In the data rows, zero lies at 4.5, halfway between 4 and 5.
Every row has a hidden score. In each pair, how much higher is the second row's than the first's? 20 means about the same, 40 much higher and 0 much lower. The score is a weighted sum of the row's numbers plus the product of two more (or one squared), each taken from its middle value.
1|4|4|3|5|4|4|5|1|3|6|5|0|5|3|3|3|2|2
5|4|3|5|2|4|3|3|4|6|2|3|5|5|6|6|6|5|4 20
4|3|7|4|5|8|5|5|5|4|7|5|5|4|3|4|6|2|5
5|2|3|4|2|5|1|4|4|3|4|1|5|1|4|5|5|3|5 25
6|4|2|6|4|4|2|3|5|5|2|3|6|4|6|6|5|4|5
3|5|2|3|5|4|4|3|1|5|4|5|2|5|4|2|2|5|4 17
3|5|4|4|5|5|6|4|3|6|5|5|3|6|4|4|2|5|3
8|6|5|7|6|5|6|5|6|8|5|6|6|8|6|6|5|8|5 17
3|5|4|3|6|3|5|4|2|4|4|6|4|6|4|3|3|5|4
5|6|3|6|5|5|5|3|5|6|4|5|4|6|6|5|3|6|4 28
2|5|3|1|5|3|5|4|0|3|4|5|2|5|1|2|1|3|4
4|5|7|4|8|6|6|8|4|5|8|6|4|5|4|5|4|5|5 22
5|3|2|5|3|3|3|3|4|4|2|2|5|3|6|4|4|3|5
5|3|4|4|3|4|1|4|5|3|4|1|5|1|5|5|5|3|5 33
6|7|8|5|8|7|8|8|5|7|8|9|5|9|5|6|5|7|7
4|5|7|4|6|8|5|7|6|3|7|5|5|5|4|3|5|5|7 15
6|7|4|8|4|4|6|5|6|8|5|6|7|6|7|6|6|7|6
6|4|6|5|4|7|4|5|8|5|4|4|6|3|4|5|7|1|6 24
6|4|4|5|3|5|4|4|6|4|5|3|5|3|4|5|7|1|5
4|5|3|5|6|4|5|3|4|6|4|6|4|6|4|4|2|6|3 22
3|8|5|4|6|4|8|6|4|7|6|7|5|7|4|6|3|6|4
3|6|5|4|7|5|6|6|4|5|7|8|3|5|4|4|4|7|5 20
6|5|5|6|5|4|5|4|7|6|5|5|7|5|7|7|6|7|6
3|0|5|3|1|5|2|3|3|1|3|1|3|2|2|1|4|3|4 17
3|6|4|4|5|2|5|4|3|6|4|5|4|6|5|4|3|6|3
4|9|5|5|8|4|8|6|3|8|6|8|4|7|6|6|4|7|4 24
3|2|5|3|3|5|2|4|4|3|5|3|4|1|2|2|5|2|5
5|4|8|5|6|6|5|7|6|4|7|5|5|4|2|4|6|3|6 27
2|2|4|3|3|6|3|5|5|1|5|3|2|3|0|2|4|2|4
3|6|5|3|8|5|6|6|4|5|6|7|4|7|4|6|5|6|4 15
7|4|4|7|3|4|3|3|6|6|3|4|6|4|6|7|6|5|5
7|4|5|7|3|4|3|4|6|4|2|4|6|4|4|5|5|4|6 20
3|1|6|3|2|5|2|5|5|2|4|2|3|1|2|1|5|3|4
3|6|6|5|6|5|5|6|4|4|6|6|4|6|3|2|5|3|4 9
5|4|2|3|2|2|4|2|3|5|0|3|4|4|4|5|2|5|2
3|6|4|4|7|4|5|5|3|5|4|6|5|6|5|4|3|6|2 11
6|6|3|7|4|4|4|4|5|6|4|6|6|5|5|6|6|6|6
5|4|8|4|5|8|4|8|5|4|6|5|6|5|5|4|7|4|7 19
4|6|2|4|3|2|4|3|3|6|3|5|3|6|4|4|1|5|1
3|3|3|1|4|4|5|4|0|4|4|5|3|4|2|2|3|3|2 20
4|7|5|4|7|5|7|7|4|5|7|8|3|7|5|4|5|6|4
5|6|7|6|8|9|9|8|5|6|9|8|6|8|7|6|7|6|7 28
6|3|4|5|1|4|2|2|4|4|4|2|4|2|4|6|4|2|5
3|6|7|2|7|4|6|7|5|3|6|6|4|6|2|4|4|5|3 30
4|4|3|5|2|4|2|2|4|4|1|3|3|4|6|4|5|4|4
6|6|2|6|4|3|4|3|5|6|2|5|5|5|6|6|4|5|4 22
4|6|3|3|5|4|8|4|3|6|4|5|5|6|5|5|2|6|2
7|6|6|8|6|6|6|5|6|8|5|6|8|7|8|9|6|7|7 20
3|5|3|5|5|3|5|4|2|4|4|5|3|5|5|4|2|6|3
3|4|5|3|4|5|5|4|2|1|5|4|1|4|1|0|2|3|4 22
2|5|3|3|6|4|5|4|3|4|4|4|2|5|3|2|2|5|2
4|4|5|3|5|6|4|6|5|3|5|5|4|4|3|2|4|2|5 22
1|3|3|0|4|1|5|3|1|2|4|3|2|2|0|2|1|2|2
1|5|5|4|5|4|4|5|2|3|4|5|3|3|2|1|2|4|3 3
3|3|5|4|3|5|3|5|5|2|4|2|5|1|3|4|5|4|6
7|8|4|7|6|6|6|5|5|7|5|6|6|7|8|7|7|7|6 12
2|0|3|3|2|4|2|4|4|1|4|1|3|0|0|2|4|2|5
4|3|2|4|1|2|1|1|3|5|2|1|5|3|5|5|4|2|4 4
2|2|4|0|4|5|4|6|3|2|5|4|1|2|2|1|3|2|1
5|6|6|6|7|4|6|5|3|7|4|7|4|7|7|5|4|7|4 7
3|4|4|3|5|4|7|4|1|5|4|6|3|5|4|4|3|6|3
6|4|5|5|2|6|2|3|6|4|5|1|6|4|5|5|6|2|6 14
6|4|8|6|5|8|5|8|7|4|7|4|6|4|5|4|7|4|7
8|4|4|7|4|4|3|3|7|7|4|3|6|5|6|7|6|5|6 21
5|8|4|5|6|4|6|4|5|7|5|7|5|6|6|6|5|7|4
7|4|2|6|3|4|4|4|5|5|3|4|5|4|6|6|5|5|5 26
4|4|7|3|5|5|5|6|6|4|8|5|4|5|3|4|5|4|7
3|0|5|4|3|4|1|2|4|1|2|1|3|2|2|4|4|2|4 17
2|3|5|3|4|6|5|6|4|2|5|5|4|3|1|1|2|3|4
8|5|8|5|7|7|7|9|7|5|9|7|6|5|6|6|8|6|8 25
2|6|3|2|6|4|5|5|1|5|4|4|4|6|4|3|3|5|2
4|5|9|4|7|7|7|8|6|5|8|6|5|5|4|4|6|5|5 24
3|3|5|5|6|7|5|7|5|3|5|4|4|4|4|3|5|3|5
3|5|1|3|4|3|5|3|2|4|2|4|1|5|4|4|2|6|2 19
3|5|5|2|6|5|6|6|3|3|6|5|4|4|2|2|2|3|2
1|3|4|1|4|4|4|5|3|3|4|4|1|5|1|2|3|0|3 13
3|1|5|3|3|4|3|4|3|0|5|2|4|1|0|2|4|3|5
5|8|3|6|5|3|5|5|4|6|3|5|4|7|5|5|3|7|2 15
3|6|4|4|5|4|6|5|2|5|4|6|2|5|4|3|2|6|4
6|9|5|5|8|5|9|6|5|7|6|9|5|8|7|6|5|9|5 22
6|6|7|8|5|7|4|4|8|7|6|4|9|4|6|9|8|6|7
6|4|4|6|3|4|3|3|4|5|1|3|5|3|6|6|5|4|5 17
6|3|3|6|2|3|3|3|5|4|3|3|6|3|5|5|6|3|5
6|3|4|7|4|4|4|3|7|5|4|3|6|3|6|5|7|4|6 29
7|7|5|7|8|7|9|8|6|7|6|8|4|8|7|7|6|8|5
6|4|6|6|4|6|5|5|7|4|4|4|7|4|6|6|7|4|7 13
3|6|6|4|7|6|9|8|5|5|7|7|5|7|4|5|4|5|5
5|6|4|5|5|4|6|4|4|6|4|6|5|7|5|5|3|7|4 10
5|2|5|4|3|6|3|4|5|4|5|2|7|2|3|5|6|3|6
5|4|3|4|2|2|2|1|4|4|0|3|4|5|5|4|1|4|3 17
4|5|3|3|5|3|5|3|2|4|2|5|4|5|3|4|4|5|3
3|4|3|3|3|2|4|2|2|5|2|4|1|5|5|3|3|4|2 16
6|2|4|7|2|4|1|3|6|4|3|0|6|2|5|6|5|1|5
2|4|1|3|5|2|4|2|3|4|3|5|0|4|3|1|2|3|2 23
4|7|4|4|5|3|5|4|4|6|4|6|3|7|6|6|4|7|4
1|5|4|2|5|3|6|5|2|4|5|4|3|4|4|2|3|5|2 13
6|4|3|6|3|3|3|3|5|5|4|4|6|5|5|6|5|6|5
7|3|5|7|3|4|2|3|6|5|4|2|5|3|5|6|5|3|6 21
4|3|6|5|4|6|3|5|6|2|5|4|4|3|2|4|6|3|6
4|4|6|5|5|8|5|7|5|3|5|4|6|3|2|3|6|3|5 14
5|1|5|3|5|6|4|5|5|4|4|3|5|1|1|2|5|2|6
3|1|4|3|3|4|2|5|5|1|4|0|4|1|3|2|5|3|5 15
5|2|6|4|4|6|3|6|5|3|5|3|5|2|3|5|5|2|5
4|5|2|6|4|2|5|2|3|5|2|4|4|5|4|5|3|6|3 10
3|5|3|3|5|3|6|3|3|6|4|4|2|5|5|4|1|6|1
4|2|4|3|2|4|2|3|4|2|4|2|5|1|2|3|4|4|5 22
4|2|4|4|2|4|2|3|4|3|4|1|4|2|1|4|4|1|5
4|6|6|3|7|4|7|5|5|5|6|7|4|5|4|4|3|6|2 22
5|4|8|5|5|6|3|7|6|2|7|5|5|5|5|5|7|2|7
7|7|5|7|5|4|6|4|8|9|5|5|8|6|8|8|7|7|8 25
5|3|5|3|4|6|4|5|4|3|6|4|4|4|1|2|5|3|5
3|6|4|3|7|3|7|5|3|4|5|6|3|5|5|3|3|6|2 13
1|4|2|1|4|0|4|2|2|4|2|4|3|5|2|2|2|2|2
4|4|1|4|3|2|3|3|3|5|2|4|4|5|5|5|3|5|3 27
6|8|5|8|5|4|6|5|8|8|4|6|7|7|7|7|6|6|5
3|5|5|3|7|4|6|6|3|5|5|5|3|5|2|3|3|6|4 22
6|3|5|5|4|5|4|4|6|3|5|4|5|3|5|6|6|3|7
5|4|2|5|2|3|3|1|5|5|2|1|4|4|5|6|4|4|4 16
4|4|7|4|5|6|5|6|4|4|6|5|5|4|2|3|5|3|5
3|4|3|3|5|3|4|4|2|3|3|5|2|7|4|4|1|6|3 26
1|4|2|1|4|2|4|3|0|2|4|4|0|4|3|1|3|3|3
3|5|4|3|6|4|5|5|2|4|4|6|3|5|4|2|2|4|0 26
5|4|3|4|3|1|3|3|4|5|1|4|5|5|5|4|4|6|2
5|4|6|5|3|6|4|5|6|4|6|3|5|3|4|6|6|3|7 31
5|1|4|5|1|4|2|2|4|6|2|1|4|1|4|4|4|3|5
1|3|3|2|4|2|3|3|1|4|4|4|2|4|2|2|1|3|1 10
1|4|3|1|4|1|4|3|0|2|3|4|1|4|2|2|3|3|2
3|1|4|3|3|5|3|4|4|0|4|1|5|2|1|3|5|2|4 28
3|6|7|4|8|7|7|8|4|6|7|7|5|6|4|5|5|6|5
5|3|6|4|5|7|6|5|6|4|6|4|5|4|4|4|5|3|7 29
8|5|6|8|4|5|4|4|6|6|5|4|7|5|7|8|7|6|7
8|4|6|6|4|7|4|6|8|4|5|3|7|4|5|6|7|2|7 27
6|4|4|6|3|5|4|4|6|4|4|3|6|3|5|5|6|5|6
4|4|6|3|6|5|6|6|3|3|5|5|3|5|3|4|3|4|4 29
3|4|5|3|6|5|6|4|2|3|5|5|2|5|2|1|5|3|2
6|4|9|5|4|9|5|7|6|4|8|5|6|4|4|5|6|4|6 34
2|3|4|3|4|4|4|5|3|3|7|4|2|3|2|3|4|3|1
6|5|3|8|3|4|4|3|5|6|2|4|5|4|7|6|5|5|5 20
7|5|7|8|4|7|5|6|6|6|6|5|7|5|8|7|8|5|7
2|4|4|1|4|5|4|5|2|3|4|4|3|4|3|2|4|3|3 18
4|2|4|4|2|5|3|5|4|3|6|2|3|2|4|4|6|3|4
5|2|5|4|3|5|3|4|5|2|4|3|5|2|2|5|6|3|5 27
3|4|4|3|5|4|6|4|3|5|4|5|2|6|3|3|4|5|3
4|5|6|4|7|6|6|6|5|4|7|6|5|5|4|2|5|5|5 11
3|4|1|4|4|1|2|2|4|4|2|2|3|5|4|4|3|5|4
5|8|6|8|9|6|8|6|7|9|6|9|8|9|9|8|6|9|6 34
5|4|9|7|7|8|6|7|7|4|7|5|7|5|4|6|6|6|7
6|2|6|4|4|6|3|6|5|3|6|3|5|4|3|4|6|3|5 21
5|7|3|7|4|3|5|3|3|7|3|5|5|5|5|6|5|6|5
7|4|9|8|6|8|5|9|9|6|6|5|9|6|7|7|9|6|8 32
5|5|3|4|4|3|5|4|2|6|4|5|3|6|5|5|2|5|3
5|6|3|6|4|2|4|5|5|6|4|4|5|5|6|6|2|6|4 20
4|5|3|5|5|2|5|3|3|5|3|5|3|5|5|3|4|5|3
3|8|4|5|6|4|6|6|4|7|5|8|4|8|6|5|5|6|3 23
7|5|3|7|4|5|4|3|5|5|4|5|5|4|6|6|5|6|5
6|4|4|5|3|3|4|3|6|5|2|4|5|5|5|5|5|1|5 20
3|4|3|4|5|4|8|5|3|4|6|6|4|6|4|3|3|6|1
5|6|7|9|5|8|4|5|8|8|5|5|8|6|8|8|8|6|8 37
6|3|6|5|4|6|3|5|6|4|5|4|6|3|4|6|7|3|7
6|8|4|5|5|4|5|4|4|6|4|6|4|5|6|6|5|5|5 18
3|6|4|4|6|4|7|5|4|5|7|7|3|5|4|4|3|6|3
5|9|3|6|5|3|7|4|5|6|5|6|5|8|6|6|4|7|5 14
4|3|6|3|4|5|4|5|4|3|5|3|4|1|3|4|4|3|5
4|3|7|2|6|5|6|6|5|4|7|6|5|5|4|3|5|2|5 12
4|3|6|4|4|6|4|5|5|3|6|4|5|3|5|4|6|4|5
6|7|7|6|9|8|7|9|6|7|7|9|6|9|6|6|6|8|5 24
3|8|4|5|6|3|6|5|3|6|4|6|5|6|6|6|3|7|4
5|3|5|5|3|5|4|3|5|4|4|0|5|2|4|5|5|2|5 23
4|2|3|5|2|3|1|3|5|4|3|1|6|0|4|6|6|3|4
6|7|4|5|6|3|6|4|4|6|4|6|4|7|6|5|5|7|3 19
6|3|4|5|3|4|2|4|6|4|4|2|6|2|5|6|6|1|6
6|6|3|6|4|3|6|3|5|7|3|3|4|6|6|5|5|6|4 17
3|6|5|4|8|5|8|5|4|5|6|5|4|7|4|3|3|6|4
6|7|4|8|5|5|3|5|7|6|4|4|6|6|8|7|7|7|7 16
3|4|5|3|5|4|6|5|3|3|6|4|4|3|1|3|1|4|2
6|5|6|7|5|6|4|5|7|5|5|4|7|4|6|6|7|7|8 5
4|7|4|4|8|5|7|7|4|5|5|6|2|6|5|4|2|6|4
6|7|4|5|5|4|5|4|5|6|5|6|4|6|5|5|5|6|4 14
4|6|5|3|8|5|7|5|5|5|6|7|4|7|5|4|4|6|3
6|7|4|7|5|6|6|5|5|8|4|5|5|6|8|7|6|7|6 21
6|2|5|6|3|4|3|3|6|3|4|1|6|2|4|6|5|3|6
3|2|4|3|4|5|3|5|4|3|4|3|5|3|2|3|5|3|5 15
5|3|6|6|5|7|3|6|7|6|5|5|8|5|6|6|7|4|6
2|3|4|2|3|5|3|5|5|2|5|2|4|1|2|1|6|3|4 13
4|5|6|3|7|6|7|6|4|4|7|6|4|6|4|4|4|4|3
5|4|5|6|4|5|3|3|5|5|5|4|7|5|6|6|7|4|6 8
4|4|5|3|6|6|7|5|3|4|6|6|3|5|5|2|4|4|4
2|4|3|2|4|1|4|2|1|3|1|4|2|4|4|3|1|4|4 18
4|7|5|4|7|5|5|5|3|6|6|7|3|6|4|4|3|7|4
3|5|7|3|5|6|5|5|5|4|7|5|4|5|2|3|4|5|5 18
4|6|4|4|4|3|5|4|5|5|3|6|5|5|5|6|3|6|4
7|8|3|7|7|3|5|5|4|7|3|7|5|6|7|7|6|6|5 15
6|4|3|5|4|4|3|3|3|5|2|2|5|4|5|6|5|3|4
5|8|7|5|7|5|9|6|5|7|6|9|5|8|6|5|6|9|5 19
3|5|5|4|8|5|6|5|4|6|6|7|4|6|4|4|5|5|3
2|3|0|3|2|1|3|1|1|3|1|3|3|3|4|4|2|3|3 21
3|6|4|3|7|6|6|6|3|5|5|6|4|6|4|3|3|5|3
4|4|3|4|3|2|4|2|3|5|2|6|3|5|6|5|2|5|2 24
1|5|3|3|5|4|5|5|2|4|4|5|3|5|3|2|3|5|3
3|6|4|4|7|4|7|5|4|4|6|7|3|5|4|4|2|6|4 31
4|4|3|4|3|1|3|2|4|5|2|4|5|4|6|5|4|5|1
6|6|6|8|6|5|4|5|9|7|5|5|9|5|8|7|7|6|6 23
5|3|5|5|3|4|3|4|6|3|4|2|6|1|5|6|6|3|5
3|3|5|3|6|6|6|5|4|2|6|5|4|4|2|1|4|4|5 19
4|5|3|5|3|2|4|2|4|5|0|4|5|6|5|4|2|5|2
4|5|7|5|8|7|7|8|6|4|8|5|5|5|5|4|5|5|6 27
4|7|4|5|4|3|5|4|5|6|3|5|4|6|5|5|4|6|6
5|4|2|5|1|1|3|2|4|5|2|3|5|4|5|5|3|3|4 16
2|3|5|2|5|5|5|5|3|1|5|4|3|4|2|3|3|3|3
3|4|4|3|5|4|5|4|2|3|4|5|2|5|2|2|1|4|3 18
2|5|5|3|5|5|4|5|4|3|6|5|3|4|3|2|4|3|2
4|8|3|4|6|2|5|4|4|5|4|5|3|5|5|5|2|7|3 37
3|6|2|4|4|4|4|2|5|6|4|4|4|5|4|5|1|6|4
7|4|7|8|4|7|5|5|7|5|6|3|7|3|6|5|7|4|7 12
5|7|3|7|5|4|5|5|4|7|4|5|5|5|8|7|4|6|4
4|2|3|4|2|3|0|3|4|3|2|3|5|1|2|4|6|2|5 21
3|5|3|3|4|4|5|5|3|5|5|5|1|4|3|2|3|5|3
7|7|6|8|5|5|5|4|5|8|5|6|6|6|6|7|6|7|7 15
6|4|4|5|3|4|3|3|5|4|4|3|6|2|6|5|5|1|6
7|4|5|5|4|6|3|4|6|4|5|3|7|3|5|5|6|3|5 30
6|4|3|5|3|3|2|4|5|5|3|4|4|4|7|6|5|4|4
4|2|3|4|1|2|2|3|4|3|2|0|4|3|6|5|4|2|6 20
3|6|6|4|7|4|7|6|4|4|5|7|4|7|5|4|4|6|5
5|3|3|6|3|3|1|3|5|4|3|2|6|4|6|6|4|1|6 16
7|7|5|7|6|5|6|5|9|7|5|7|9|7|9|9|7|8|6
4|4|6|3|5|6|6|6|5|3|6|6|5|6|3|4|5|5|4 21
1|3|3|0|4|3|4|4|0|3|4|6|0|3|2|3|1|2|1
5|4|2|5|3|3|4|1|4|5|1|4|4|4|5|5|3|5|2 14
8|4|5|7|3|4|3|3|7|6|4|4|6|4|7|6|6|4|6
2|5|1|3|4|0|3|3|2|4|1|4|2|4|4|3|3|5|3 15
5|6|3|6|5|4|4|3|5|8|4|5|5|5|7|6|5|6|6
3|2|5|3|3|5|3|5|4|3|5|3|5|1|1|3|6|2|5 21
4|5|6|4|6|7|5|6|6|2|7|5|5|4|4|4|6|3|5
6|3|7|5|5|6|5|7|6|4|6|5|5|5|6|4|5|3|6 21
